In the data rows, the value 128 means zero.
Here is a table of points, one per row:
c(100, 138, 82, 140, 134, 156, 166, 142, 136, 118, 133, 139, 174, 172, 112, 107, 118, 112, 139, 91, 125, 142, 114,
  110)
c(160, 120, 107, 105, 110, 157, 161, 91, 152, 117, 101, 146, 143, 117, 89, 121, 141, 126, 128, 90, 133, 161, 191,
  145)
c(134, 117, 123, 143, 132, 143, 108, 88, 128, 104, 136, 108, 130, 125, 131, 119, 163, 188, 180, 133, 119, 124, 131,
  118)
c(140, 161, 181, 145, 108, 123, 136, 135, 136, 164, 129, 114, 135, 100, 96, 136, 143, 107, 151, 97, 124, 133, 157,
  156)
c(171, 170, 125, 112, 109, 123, 126, 107, 142, 134, 165, 123, 121, 107, 118, 89, 106, 137, 126, 96, 122, 125, 88,
  96)
c(149, 189, 129, 127, 110, 143, 147, 118, 156, 152, 122, 104, 119, 117, 141, 121, 131, 113, 131, 128, 179, 170, 173,
  109)
c(141, 133, 99, 95, 129, 148, 169, 97, 112, 151, 85, 108, 133, 91, 87, 109, 153, 127, 113, 61, 150, 118, 142,
  159)
c(125, 161, 146, 172, 153, 141, 120, 126, 121, 137, 146, 133, 142, 141, 82, 96, 129, 126, 109, 105, 159, 89, 105,
  134)
c(140, 135, 135, 153, 186, 161, 171, 107, 138, 132, 108, 133, 127, 130, 165, 124, 157, 104, 116, 99, 110, 137, 106,
  100)
c(145, 165, 142, 153, 150, 145, 101, 121, 131, 123, 127, 151, 193, 101, 95, 124, 132, 100, 103, 126, 133, 127, 99,
  104)
c(193, 138, 106, 119, 111, 154, 113, 106, 180, 115, 119, 140, 108, 146, 83, 128, 136, 97, 149, 101, 102, 133, 146,
  167)
c(148, 145, 87, 115, 163, 155, 137, 112, 124, 107, 101, 151, 137, 106, 104, 124, 145, 152, 176, 158, 176, 126, 121,
  111)
c(168, 179, 150, 111, 134, 101, 152, 107, 166, 142, 118, 141, 147, 100, 119, 93, 135, 141, 127, 104, 110, 130, 114,
  141)
c(92, 124, 84, 97, 114, 114, 139, 147, 179, 180, 140, 136, 144, 140, 146, 137, 143, 138, 130, 97, 113, 130, 115,
  106)
c(170, 175, 134, 114, 105, 136, 118, 93, 137, 149, 143, 145, 152, 154, 111, 68, 125, 145, 112, 112, 96, 144, 129,
  71)
c(122, 98, 103, 116, 111, 148, 168, 141, 144, 161, 127, 130, 136, 155, 171, 110, 131, 123, 106, 103, 149, 95, 115,
  121)
c(176, 153, 89, 104, 157, 128, 108, 137, 148, 161, 104, 102, 143, 120, 94, 127, 111, 133, 128, 103, 114, 152, 144,
  168)
c(127, 111, 98, 132, 123, 127, 168, 103, 90, 121, 113, 97, 120, 127, 113, 111, 114, 97, 117, 136, 113, 166, 186,
  160)
c(164, 132, 119, 120, 138, 170, 150, 125, 112, 108, 101, 118, 158, 119, 100, 115, 158, 169, 199, 162, 139, 96, 134,
  118)
c(157, 154, 133, 88, 121, 158, 140, 115, 150, 108, 123, 115, 130, 95, 152, 112, 118, 137, 86, 148, 129, 164, 159,
  168)
c(87, 187, 153, 154, 158, 136, 154, 105, 138, 142, 162, 156, 144, 99, 114, 64, 144, 131, 155, 107, 114, 109, 174,
  144)
c(119, 129, 126, 146, 163, 154, 172, 126, 97, 113, 147, 155, 156, 117, 110, 150, 118, 105, 97, 105, 147, 117, 116,
  103)
c(111, 111, 121, 106, 106, 177, 150, 147, 154, 153, 124, 129, 137, 164, 118, 163, 113, 147, 126, 79, 113, 137, 122,
  99)
c(172, 160, 144, 102, 149, 133, 136, 143, 129, 152, 136, 107, 135, 98, 125, 135, 131, 137, 120, 110, 141, 180, 184,
  121)
c(156, 176, 134, 105, 134, 145, 150, 156, 131, 125, 93, 124, 102, 126, 129, 116, 110, 117, 172, 135, 184, 180, 129,
  105)
c(160, 161, 153, 140, 115, 123, 129, 133, 136, 145, 157, 110, 117, 124, 93, 120, 157, 108, 128, 102, 137, 132, 153,
  154)
c(165, 181, 142, 130, 144, 115, 126, 85, 114, 133, 132, 138, 156, 159, 128, 117, 139, 108, 89, 100, 130, 115, 122,
  86)
c(138, 138, 189, 135, 150, 142, 145, 95, 125, 119, 136, 165, 146, 124, 113, 124, 107, 117, 128, 92, 137, 120, 114,
  102)
c(138, 165, 171, 146, 128, 135, 129, 116, 152, 165, 150, 129, 137, 97, 104, 134, 138, 133, 130, 92, 154, 138, 161,
  155)
c(151, 94, 123, 105, 152, 157, 134, 114, 103, 134, 127, 122, 123, 129, 105, 95, 125, 122, 163, 146, 187, 177, 152,
  95)
c(110, 116, 121, 128, 122, 169, 150, 146, 164, 132, 109, 123, 158, 126, 136, 160, 136, 110, 122, 114, 91, 121, 132,
  97)
c(118, 135, 139, 104, 95, 71, 95, 106, 111, 127, 113, 140, 151, 139, 125, 135, 143, 154, 166, 132, 153, 141, 135,
  103)
c(117, 122, 144, 134, 162, 152, 167, 143, 170, 112, 119, 113, 129, 152, 139, 139, 160, 111, 128, 108, 101, 101, 144,
  88)
c(168, 146, 107, 127, 151, 159, 135, 76, 89, 106, 130, 151, 121, 102, 142, 173, 221, 188, 163, 74, 111, 138, 160,
  107)
c(123, 139, 149, 136, 156, 185, 143, 108, 120, 145, 103, 155, 170, 144, 107, 127, 132, 113, 113, 107, 129, 123, 137,
  84)
c(154, 147, 188, 143, 131, 89, 145, 150, 156, 118, 132, 106, 138, 101, 112, 137, 111, 150, 117, 109, 120, 160, 169,
  150)
c(103, 127, 136, 103, 96, 118, 97, 78, 109, 113, 145, 144, 143, 120, 105, 149, 101, 137, 141, 146, 172, 176, 146,
  110)
c(115, 124, 146, 109, 143, 146, 97, 111, 122, 100, 127, 115, 127, 125, 109, 108, 176, 167, 167, 155, 135, 129, 107,
  121)
c(183, 171, 110, 113, 137, 140, 123, 123, 140, 158, 141, 94, 110, 130, 91, 131, 135, 139, 129, 96, 106, 118, 175,
  126)
c(120, 109, 117, 168, 145, 167, 165, 101, 133, 136, 140, 148, 178, 147, 87, 106, 116, 107, 138, 102, 137, 132, 105,
  124)
c(136, 120, 110, 154, 148, 121, 132, 75, 135, 117, 108, 126, 133, 123, 98, 145, 152, 187, 181, 137, 118, 125, 123,
  117)
c(108, 104, 107, 128, 127, 140, 142, 82, 120, 92, 112, 103, 129, 119, 126, 101, 112, 101, 131, 107, 132, 152, 194,
  157)
c(128, 124, 131, 119, 142, 154, 117, 97, 93, 131, 120, 115, 118, 122, 89, 144, 170, 161, 154, 159, 150, 110, 112,
  123)
c(178, 142, 123, 109, 123, 95, 130, 103, 144, 152, 153, 122, 163, 96, 88, 103, 122, 102, 128, 113, 120, 122, 103,
  90)
c(118, 145, 121, 159, 97, 97, 82, 99, 99, 133, 82, 122, 137, 131, 146, 145, 197, 167, 139, 127, 106, 119, 120,
  134)
c(157, 181, 139, 142, 112, 120, 128, 112, 145, 144, 133, 139, 120, 141, 78, 106, 110, 144, 114, 121, 103, 120, 119,
  111)
c(170, 152, 138, 83, 132, 112, 141, 108, 172, 142, 106, 139, 141, 88, 82, 101, 136, 123, 127, 106, 116, 102, 123,
  96)
c(146, 122, 168, 170, 138, 159, 107, 108, 138, 118, 141, 130, 173, 110, 131, 115, 107, 103, 125, 97, 139, 111, 123,
  97)
c(111, 110, 125, 112, 153, 158, 153, 161, 124, 128, 109, 140, 177, 153, 134, 88, 125, 112, 121, 116, 120, 97, 147,
  109)
c(165, 182, 151, 151, 145, 138, 117, 100, 129, 111, 120, 146, 154, 168, 132, 155, 119, 127, 116, 57, 142, 120, 130,
  84)
c(104, 110, 119, 99, 111, 151, 156, 145, 167, 138, 147, 141, 135, 145, 144, 146, 136, 133, 122, 66, 154, 125, 105,
  111)
c(119, 145, 153, 153, 141, 186, 139, 96, 112, 149, 156, 149, 144, 125, 108, 73, 129, 122, 131, 114, 105, 148, 96,
  134)
c(120, 159, 166, 151, 171, 133, 107, 124, 160, 144, 154, 155, 118, 120, 91, 103, 147, 110, 158, 98, 125, 128, 154,
  162)
c(85, 138, 135, 138, 120, 171, 151, 63, 140, 92, 43, 71, 117, 82, 86, 114, 144, 120, 98, 68, 122, 133, 138,
  127)
c(119, 103, 133, 112, 138, 155, 156, 157, 158, 145, 110, 147, 139, 150, 142, 131, 150, 131, 135, 82, 102, 151, 118,
  100)
c(153, 139, 136, 168, 159, 143, 98, 108, 147, 131, 108, 176, 154, 124, 148, 95, 94, 136, 110, 104, 142, 99, 129,
  102)
c(127, 153, 127, 82, 82, 87, 86, 98, 93, 137, 110, 135, 151, 142, 156, 158, 178, 152, 138, 133, 133, 111, 135,
  112)
c(160, 186, 160, 124, 104, 142, 180, 137, 155, 127, 81, 97, 125, 129, 115, 127, 109, 140, 156, 168, 179, 152, 129,
  89)
c(98, 101, 115, 83, 102, 129, 154, 139, 185, 186, 166, 153, 151, 128, 115, 141, 176, 146, 129, 133, 109, 111, 133,
  102)
c(154, 179, 142, 157, 147, 127, 133, 88, 131, 116, 133, 134, 139, 158, 127, 128, 113, 109, 124, 91, 115, 137, 105,
  87)
c(99, 126, 138, 55, 171, 142, 142, 76, 135, 120, 67, 76, 117, 131, 93, 110, 112, 114, 126, 69, 134, 124, 152,
  162)
c(191, 121, 130, 91, 108, 121, 132, 75, 155, 149, 161, 136, 116, 103, 105, 102, 128, 89, 126, 120, 123, 96, 111,
  85)
c(98, 158, 144, 126, 106, 137, 92, 76, 121, 126, 121, 114, 114, 123, 139, 153, 162, 166, 160, 135, 144, 111, 114,
  121)
c(145, 114, 122, 133, 147, 130, 161, 100, 101, 117, 139, 106, 142, 116, 110, 113, 138, 202, 194, 121, 149, 129, 117,
  109)
c(156, 130, 89, 124, 133, 123, 143, 134, 136, 100, 116, 138, 96, 124, 125, 107, 112, 141, 106, 100, 167, 128, 194,
  154)
c(118, 124, 107, 130, 162, 150, 150, 159, 194, 158, 121, 124, 136, 109, 151, 142, 158, 156, 136, 106, 128, 106, 107,
  100)
c(115, 120, 98, 131, 141, 149, 122, 101, 131, 133, 94, 117, 124, 123, 113, 106, 139, 97, 130, 127, 167, 204, 151,
  137)
c(114, 145, 133, 134, 159, 172, 162, 115, 105, 136, 121, 136, 139, 146, 126, 131, 121, 120, 83, 124, 111, 125, 120,
  95)
c(177, 161, 152, 136, 108, 157, 99, 119, 155, 159, 136, 111, 150, 103, 115, 110, 129, 113, 152, 98, 127, 102, 103,
  143)
c(131, 130, 124, 137, 150, 126, 134, 79, 111, 120, 119, 115, 111, 108, 124, 157, 150, 172, 169, 141, 142, 109, 98,
  134)
c(113, 132, 154, 190, 178, 128, 99, 98, 180, 206, 143, 120, 106, 98, 97, 120, 148, 150, 91, 117, 152, 177, 178,
  129)
c(116, 122, 127, 146, 137, 168, 181, 144, 167, 124, 131, 125, 125, 152, 119, 146, 165, 148, 97, 112, 124, 116, 108,
  110)
c(160, 132, 172, 153, 162, 167, 136, 109, 123, 117, 117, 124, 143, 155, 157, 122, 131, 130, 110, 92, 99, 131, 126,
  89)
c(157, 156, 106, 97, 112, 155, 138, 137, 138, 94, 159, 86, 155, 110, 99, 103, 158, 146, 88, 87, 164, 134, 166,
  157)
c(177, 153, 163, 106, 119, 123, 141, 133, 119, 145, 112, 170, 97, 104, 98, 105, 146, 141, 110, 97, 108, 149, 100,
  157)
c(115, 152, 171, 160, 132, 164, 135, 117, 132, 146, 158, 183, 118, 97, 80, 110, 118, 159, 125, 117, 105, 124, 166,
  146)
c(126, 113, 100, 122, 128, 148, 184, 137, 148, 154, 147, 121, 148, 124, 160, 143, 140, 136, 121, 88, 123, 132, 99,
  121)
c(151, 137, 92, 117, 118, 108, 134, 148, 135, 127, 122, 132, 106, 71, 66, 90, 140, 114, 132, 75, 110, 121, 101,
  80)
c(104, 138, 98, 99, 139, 151, 164, 149, 166, 153, 147, 142, 130, 113, 145, 163, 162, 116, 136, 116, 105, 109, 131,
  104)
c(187, 137, 131, 122, 99, 149, 154, 106, 145, 177, 106, 124, 140, 115, 99, 82, 150, 154, 118, 89, 132, 120, 155,
  136)
These points spread out most along one direction. Take the direction at right angles to it along which they spread out most. Then take the direction at right angles to both along which they spread out most. Go by this last direction. How many in every 100 of the points above lie lower along it than each point below? Answers are rounded to whole numbers. More than half of the points above lie lower than the first one.
c(97, 115, 144, 121, 129, 121, 109, 91, 127, 109, 124, 140, 122, 125, 116, 93, 148, 135, 166, 133, 183, 168, 140,
  91) 45
c(123, 127, 96, 100, 109, 155, 118, 123, 136, 159, 113, 119, 74, 72, 72, 101, 93, 118, 136, 94, 111, 97, 112,
  52) 57
c(157, 178, 156, 139, 117, 145, 126, 132, 138, 157, 129, 131, 94, 122, 124, 128, 157, 103, 130, 107, 149, 153, 158,
  152) 59
c(122, 178, 151, 136, 149, 142, 158, 84, 133, 137, 147, 166, 155, 117, 90, 112, 119, 124, 126, 124, 112, 123, 123,
  106) 10
c(165, 147, 128, 108, 106, 163, 128, 130, 151, 127, 98, 147, 106, 103, 116, 106, 146, 114, 136, 84, 138, 145, 152,
  155) 85
c(112, 112, 119, 158, 121, 111, 119, 76, 132, 120, 109, 131, 146, 104, 134, 99, 133, 127, 156, 147, 174, 175, 146,
  101) 53
c(164, 172, 125, 106, 122, 183, 145, 132, 156, 109, 105, 114, 148, 106, 108, 122, 137, 130, 145, 161, 181, 184, 127,
  92) 64
c(181, 162, 136, 145, 110, 135, 177, 151, 142, 134, 94, 110, 118, 144, 103, 103, 135, 131, 151, 179, 183, 144, 144,
  87) 57
c(111, 134, 103, 121, 104, 158, 133, 132, 139, 111, 112, 83, 100, 51, 78, 75, 123, 144, 114, 70, 110, 106, 117,
  73) 64
c(173, 157, 150, 132, 105, 121, 138, 81, 156, 165, 143, 134, 124, 120, 110, 111, 130, 100, 147, 103, 132, 90, 134,
  96) 14
c(164, 187, 115, 135, 96, 130, 144, 108, 152, 151, 131, 119, 131, 103, 133, 130, 109, 129, 145, 99, 116, 130, 148,
  161) 59
c(124, 164, 164, 148, 147, 144, 139, 95, 139, 165, 124, 149, 165, 123, 104, 78, 117, 154, 137, 92, 129, 126, 113,
  131) 14
c(140, 164, 155, 145, 167, 164, 128, 116, 98, 131, 140, 108, 157, 140, 139, 119, 145, 94, 118, 95, 111, 126, 134,
  79) 21
c(109, 151, 129, 135, 184, 187, 131, 102, 115, 163, 139, 159, 153, 121, 107, 110, 82, 120, 167, 106, 124, 100, 139,
  133) 36
